The rows of A fall into 3 groups, which share some directions, and each row is roughly a mix of its group's hidden directions, except some rows that fit no group.
A:
[[ -7  -1 -15  38  11 -12  10  11  21 -11 -31  24  21]
 [  5  47   8  -8  17  -6 -12  39 -17   2   1   8   2]
 [ 38   9   8  -6 -24 -17 -15  37  -7   3 -12  20  -3]
 [  4  10  -9 -27 -36 -11 -16  12  24  20  12  28  -8]
 [-10  -7 -10  13 -12 -41  -7  -2 -45 -17   5   5   5]
 [ -5 -10   6  31  33 -23   8   4  10 -11  40   0   8]
 [  1  41   6  -2  -7   3 -10 -13 -20 -16  18 -23 -33]
 [ 10 -39  31 -13 -18  -8 -21 -14   1 -12 -24  15  -1]
 [ -8 -54 -17   1 -11  -5   5  13   6  17 -16  19  12]
 [ -6   5  15 -16  21  -3 -21   9  -8 -53   8 -12  12]
 [  7   1 -19  20 -22  11  30   4 -12  32   2  12  33]
 [-24  19  -1   2  15  19  32 -40 -10  -9   6  12  14]
 [  1  -2 -30   2   9 -21 -21  21  14  41   3 -22   7]
 [ 11 -16  39  17 -16 -11 -10 -25 -13  -7 -15  10 -30]
 [ 12 -23 -13 -16  26  17  -2 -26   3   0 -12 -41  13]
 [-12  -9 -16 -24   2  29   7  30   0  40  -3  15  -4]
 [  7   8  26   0 -31 -24  -5  26   8 -12 -24  29  -7]
 [-10  -9  12  18  29  -1  21   9  17 -41 -12  20 -12]
 [ 25  30   1   9  12  -1  28  20  13  17  22  26 -11]
 [-11  35   6 -23 -17  19  -3  11 -33 -14 -17  20   6]
 [ 39   1  17  18 -16  16  -2  -6  13   2  -8  14 -39]
 [  1   3 -37 -14 -31  -6  12 -17  16 -14 -24  -3  26]
 [ 15  19 -34   6  14  18  27  -7  17 -15 -17   1  29]
 [-27   2  14  16  -3  -4 -15  35  18   1  -5 -32 -26]
 [  4 -37 -27  13  18  -9   7  -1  31 -25   3  17   6]
 [ -2 -30   9 -13 -26   0 -13  10   2 -50  -1 -11  -2]
 [ 22  -3  20  27  15  19  10 -27 -15  -7  19 -24 -22]
 [ -1  20 -13   7   2  17  36  25  10  31  16  24  -4]
 [ 23 -22  29 -20   5 -22   5  15   9 -39  -5  -3   9]
 [-15  -9  -8  14 -18 -43 -12  12 -20 -20 -22 -19   2]
 [ -5  -5  -4 -31 -28 -15 -12  -3   1   5 -19  44 -14]
 [ 33   5   3 -33  -4  22 -25   8   5  26  22   0 -11]
 [ 30   2  35  18  26  10  16 -14 -13 -22  10 -16   9]
 [-13 -41  -4   0  -5 -10  15   3 -14  26  -4  39  11]
 [  9  -8  20 -24  -2  -8 -29  23 -16 -39   8 -11 -15]
 [ 17   3  17 -19 -21   9  -4 -14 -14  12  30 -25 -34]
 [ 25  -6  11  14  -7 -28 -19  39 -28  -2   1   7 -14]
 [-11  40 -27  -4   7 -12   5   7  -8  28  20  13 -23]
 [ -9  -3 -17  12  19 -16 -21  22  13  41   7 -27   1]
 [ -3 -44  11  16  21 -28   7   6   5  16  26   4  -9]
 [ -9  -4 -22   5  20   2 -15  17  22  40  21 -26  -6]
 [ -1   1 -29   3  -6   2  18  20  50  18 -14  -4   5]
 [  7  32   3 -33 -16  -4 -31   5  -6  19  19  20  -9]
 [-22 -10 -36 -36 -23  12 -10  17   4   7  -5   7 -17]
 [  6  -6 -14 -29 -20  29  28  18  12   0  -8  33  -2]
 [ 10   3 -33  -7 -16  13  18   8  45  14 -14  -4  13]
 [ -8  25  -6  28  19  -1   4 -16  23 -22  39   8   2]
 [ 26   3 -21 -35  -1  26  27 -16  -8   8  20   9  -9]
 [  3  13  23  -6  11  -4 -18 -26   9 -41 -29   4 -16]
 [ 21  16  38  16  14 -18   3 -17   8  -7 -30  -1 -20]
 [  3   0  17 -39  25  -1 -18  30 -29  -6   0 -11  -6]
 [ 17 -23  34 -13 -31  23   8   4 -13 -11  22  15   0]
 [  4  59  18  -8  10   4   1  -8 -10 -17  14   3 -11]
 [-34  16 -15  -4 -15   9  -6   4 -35  -9 -17  33  -5]
 [  6   4  22 -15 -10  24  13 -29 -14 -40   1  21  -3]
 [  3  24  40   6   7 -19  -7  13 -29 -13 -15  25  -6]
 [  2 -15 -45  10 -20   3  21  -4  -1  21   2   1  33]
 [  3 -13  24  14  14 -26 -38  -7  -3 -14  -5 -31  14]
 [  7 -18 -28  20  -2  27  -3 -10   0 -12  45   1   9]
 [ 10 -25  25  -5 -13  22  -4 -23 -22 -11  -7  -3 -39]
 [  4  55   0 -24   1  10  11  -2 -10   3  24  10   4]
 [  6  28  23 -18 -21  -4 -22  22 -23  25  -4 -16 -16]
 [ -8  22   6   1  22 -47 -31  -8 -12   7   3  -4  16]
 [ 17  -8  15 -39 -20  13  -5   2  -9  31   9 -20 -24]
 [-12 -31   8 -25 -26  18  -5  21  -8 -36  -5   0   2]
 [ 15 -28  15  28 -32  -7   7 -21 -16 -21  -1   0 -20]
 [ 40   0 -12  15  17 -22 -29   1  -2 -25   3   9 -20]
 [ -5  19  -9  12  12  27  37  22  -6  23  26   1 -12]
 [-22  15 -31  14 -15  24  -4  14  -9 -27   0   7  32]
 [  5  -7  26  11  20 -20 -20  19 -39   6  16   4 -21]
 [ 30   3  26 -20  12 -17  18  20   2 -33  15  14   9]
 [ 19  16  -4   5  19  12  23 -24 -35 -22 -12   1  24]
 [ -7 -29   2  -2 -29  10 -26  16  34   1  18 -10 -20]
 [  4 -20 -28 -12   4  15  13 -28 -13 -35  26   5  -3]
 [ -5 -48   1  10 -20   3  11 -38  15 -10   4  -3   4]
 [-19  30 -10 -40  -9   8  -9  -3 -28 -16   6  18  -9]
 [  0   6  16 -25   0 -40   3   6 -13 -11 -40  10 -10]
 [-30 -19 -14   4  30  14  11 -34  11   4  10 -25   6]
 [  9   8  -7   7 -24  -9  -2  35  42  15 -22   7   5]
 [-34   3 -32 -26  10 -24  -2  11   3  12   1  -5  28]
 [ -8 -32 -20  20 -23   8  -4  27  15  18 -29   8  -6]
 [ 25 -24  17   1   4   1  30 -11  -9 -29 -29  18   6]
 [ -1   6  48 -17 -11   0   9   1  -2  13 -39  -9 -10]
 [ 21  15  -8  -4   8 -15  14 -18 -48 -10 -11  12  21]
 [-30 -13   0  -8 -31   5 -14 -18 -18 -35 -17   0  14]
 [-22  11   1   4 -22  13  -6 -27 -38  -5   5  10 -33]
 [  9 -46   2 -20 -11  -9 -13  15  23   5  -8 -12 -28]
 [  2  24  27 -19 -22   7 -20  11 -28  19   5 -20 -20]
 [ -7  46 -26  -7  19 -10  18   8  -6  19  20  14   8]
 [ 10  21  22  17 -10   9  21  -6 -27  38 -23   6   7]
 [  0 -30  -2 -23 -11  12 -11 -22  15 -16  42   2 -13]
 [ 20  11 -42  -9   5  -9  -3   3 -19 -29  22  23   4]
 [-10 -14 -13  -2  14  49  11  11 -13  -2  13  31  10]
 [-20  16  -3   7 -20  -3  10   4 -37  13  -9  36 -22]
 [ -2  -6 -15  37   9  29   8  -3  20  15  -2 -34  18]
 [ 20 -27  18   4  24   2  11  17  22  -3 -17 -33  20]
 [-16  -9  21  16 -21   2 -16  29  27  28   0 -19 -16]
 [ 23  35  16  31  10  22  20  -6 -11  -6  20  12  -1]
 [ 22  15  13  43  25  -6   4 -27   5   8   7 -21   2]
 [ -1 -44  16   0 -21   1 -21 -10  11 -12 -33 -12  -1]
 [ 25   0  24   2 -27  11   3 -11  -5   2  32 -18 -34]
 [-28  15 -19 -18 -10   5  -7  13 -47 -12 -10   8  12]
 [-25   3 -21 -30 -17  -7 -17  30   4   6  -9  27  19]
 [ 18 -27   8   6  14  -9   2  -4  51  -8  24  -3  -5]
 [-24 -25 -21  16 -24   5   5  13  -1  10 -11  41  -9]
 [-20 -22   3   4  26  -3  -5 -35 -32 -14  15 -19   2]
 [-11 -34  -8  -5  -2   2 -15  12  48  10  16  -4 -19]
 [-34 -21  -8  25  12 -32  10  -7  10 -18 -23  -8  10]
 [  2 -18  13   0   4 -22 -29 -22   0 -31 -16 -29  18]
 [-16  13 -18  -8   9  -9   2  12   0   4 -49  32  13]
 [-24 -42 -10  -1  -6  -9   7  -9 -14  12   5  41   1]
 [-12   6  22 -17 -26  -9 -29   8 -15  22  27   8 -25]
 [-25   8  18   5   4   0 -18  33  12   3  -5 -33 -31]
 [ -8  -4 -21  15 -15  27  -9  -1  15 -42  11  -5  28]
 [-10  10  -4 -37  -9  11 -11  -1 -29  -4 -42   7  12]
 [ -6   7  -4  18  22 -13   1  -2  20 -36 -26  28  23]
 [ 18  -6   1 -28  28  30  15 -10  29   3 -20 -18  -4]
 [-12 -20 -21  24 -17 -15  -3 -10 -16  -1 -45   0 -15]
 [ 12  24  13  29 -17   3  26 -12 -24  32 -13  10  -1]
 [-25  -9  -8  -2 -17  -1  13   0 -32  19   3  45  -6]
 [ 29  12   4 -50   5   0 -14  10  14  -2 -22   2 -16]
 [-24  37   6  25  10   4  12 -12  33  -6  20   9  -9]
 [ 24  -2  19 -24  29 -11  -3 -21  30  -8  18 -22   5]
 [  8 -18  -1  11 -40 -10 -17  18 -25 -12  -3 -33  -7]
 [-26   2 -26  17  -1   4   3  16  -4 -19 -20  35  28]
 [ 17 -17  24   6   2  24   0 -20 -22 -18   6 -24 -34]
 [-22 -41 -27  21 -20  -1  -5  14 -10  12 -20   7  -4]
 [ 21 -26  16  20 -33  -4  13 -24 -19 -23  10   3 -10]
 [  7   4   3  11  33  14  28 -25 -25 -25 -17  -4  17]
 [ 11 -39  -3 -10 -19  14   7   9  22 -18 -12 -24 -28]
 [ 12   2  10  42   6   0  10 -44  -2  -1  15 -16 -12]
 [  9 -15  -3  16 -35 -13 -14  10 -36 -17  -6 -29   3]
 [ 26  14  25   6 -27  13   6 -11   0  -3  31 -11 -32]
 [ 19 -31  10  12  14  -9   0  -5  50 -10  14  -5  -1]
 [-21  -2 -26  -5   3   2 -25  -5  25 -44   8   5 -13]
 [ 20  23  24 -18 -11   0 -27 -14  -9  29  28   1 -13]
 [ 14 -32  -1   2 -27  28  13   6  22 -19 -10 -13 -26]
 [-24 -52   2 -11 -27   2  -1 -12   6   8  -2  16   0]
 [ -1   6  23 -34  16   8 -26  -5  24 -31   5   5 -18]
 [ 22 -14  -8  20  28  21  22 -14   5 -14 -21 -13  28]
 [-18  24 -16   3 -30   1  -9 -11 -15   3  21  37 -20]
 [ -3 -11   6  23 -26   6  17 -29  -7 -21  28   4 -31]
 [-35 -39 -28  -9  -2   0 -17  12  -7   1 -20  14   5]
 [  0  41  -1  13  15 -33   3  -1  -4  23  22  22  -2]
 [  0  -9   5  31 -19  -3  24 -29   2 -17  30   0 -25]
 [ -8 -56  10   9 -20  -3  -4 -26  12  -7   6  -2   6]
 [ 14  47   6  -3  24  -2 -12  36 -12   7   2   5   2]
 [ -8  -1  -1  -4   7 -43  29  10  -3  13 -39  10  -2]
 [-36 -22  -7  20  19 -15  21 -25  -1 -22 -13 -11   9]
 [  7  -5 -24   9  -1  40 -12  -2   8 -14  43 -12   0]
 [ 41   9  24 -26  13  -3   5  -5  31   4   4 -21   2]
 [ 26 -13   2 -11  30   1   5  25  24 -10   6 -22  32]
 [-43  30  17   3 -25  -7   4  10   1  22  -3  -9 -15]
 [  7  19  -7   2  -1   3  35  15  22  28 -13  35  13]
 [ 12   9  20  18  -6 -33  -2 -29  -3 -39  -4 -13  -8]
 [ 18  28  16  35  -3  15   5 -31 -16  -2   7  10 -21]
 [  0  12  11  20  28 -20  -9 -17  -4 -44 -12 -18   8]
 [  4 -34  22  -1  -4 -13 -25 -18   3 -29 -20 -16  19]
 [-12 -15  -4  11  13   7 -20 -19   6 -44  16 -23  23]
 [  2  58   3  -7 -10   9  -1 -11 -14  -9   8  -2 -26]
 [-20  23   2 -40   4  -1  -6  -4 -39  -4  -3  24  -1]
 [ 11  24  -3 -25 -13 -36 -24  27  -8  -3 -14  15 -11]
 [-33 -32 -25 -28  -7  -1 -18  10 -21   5 -11  11  -6]]

One row of each group comes first, with its name. Which group is each row after those in?
[ -4  46 -19   2  17   9  29   2 -15   5  27   7   4]	D
[-18  18 -13  10 -12   5   7   9 -49  26 -16  -2  11]	Q
[ 12 -25  17 -16   8 -12 -52   2  -3   9   6 -17  -8]	L

[-15  27 -11  -8 -19 -17 -21 -20 -18  10   3  36 -20]	D
[-18   3 -25  25  11 -12   1  21  14   3 -42  18  13]	Q
[-13  29 -21  10   4 -20 -15  28  20   6  -6   0  36]	D
[ -4  23  31 -22  -4  -1 -22   4   0  26  21  28 -18]	L
[ 24 -22  22  -4   9  -8   6   0  11 -44  -3 -23  20]	D
[ 22  15 -37 -22  -3   9  -3  -7  11 -15  24  31   9]	L
[ -6  -6  23   5 -47   0 -26  23   3   8   1 -20 -17]	L
[-13   7   0  43  20 -23  -5  -4 -15 -34 -15  -9   5]	Q
[-21 -11  17  28   0 -33 -26  16  14  -8 -25  -7   8]	L
[  6 -19  27 -34  29 -30  -6 -12   6 -12   3  11 -17]	Q
[ 12  -5  -4  41  -7 -14  11 -39  25  -4  11 -13  -7]	D
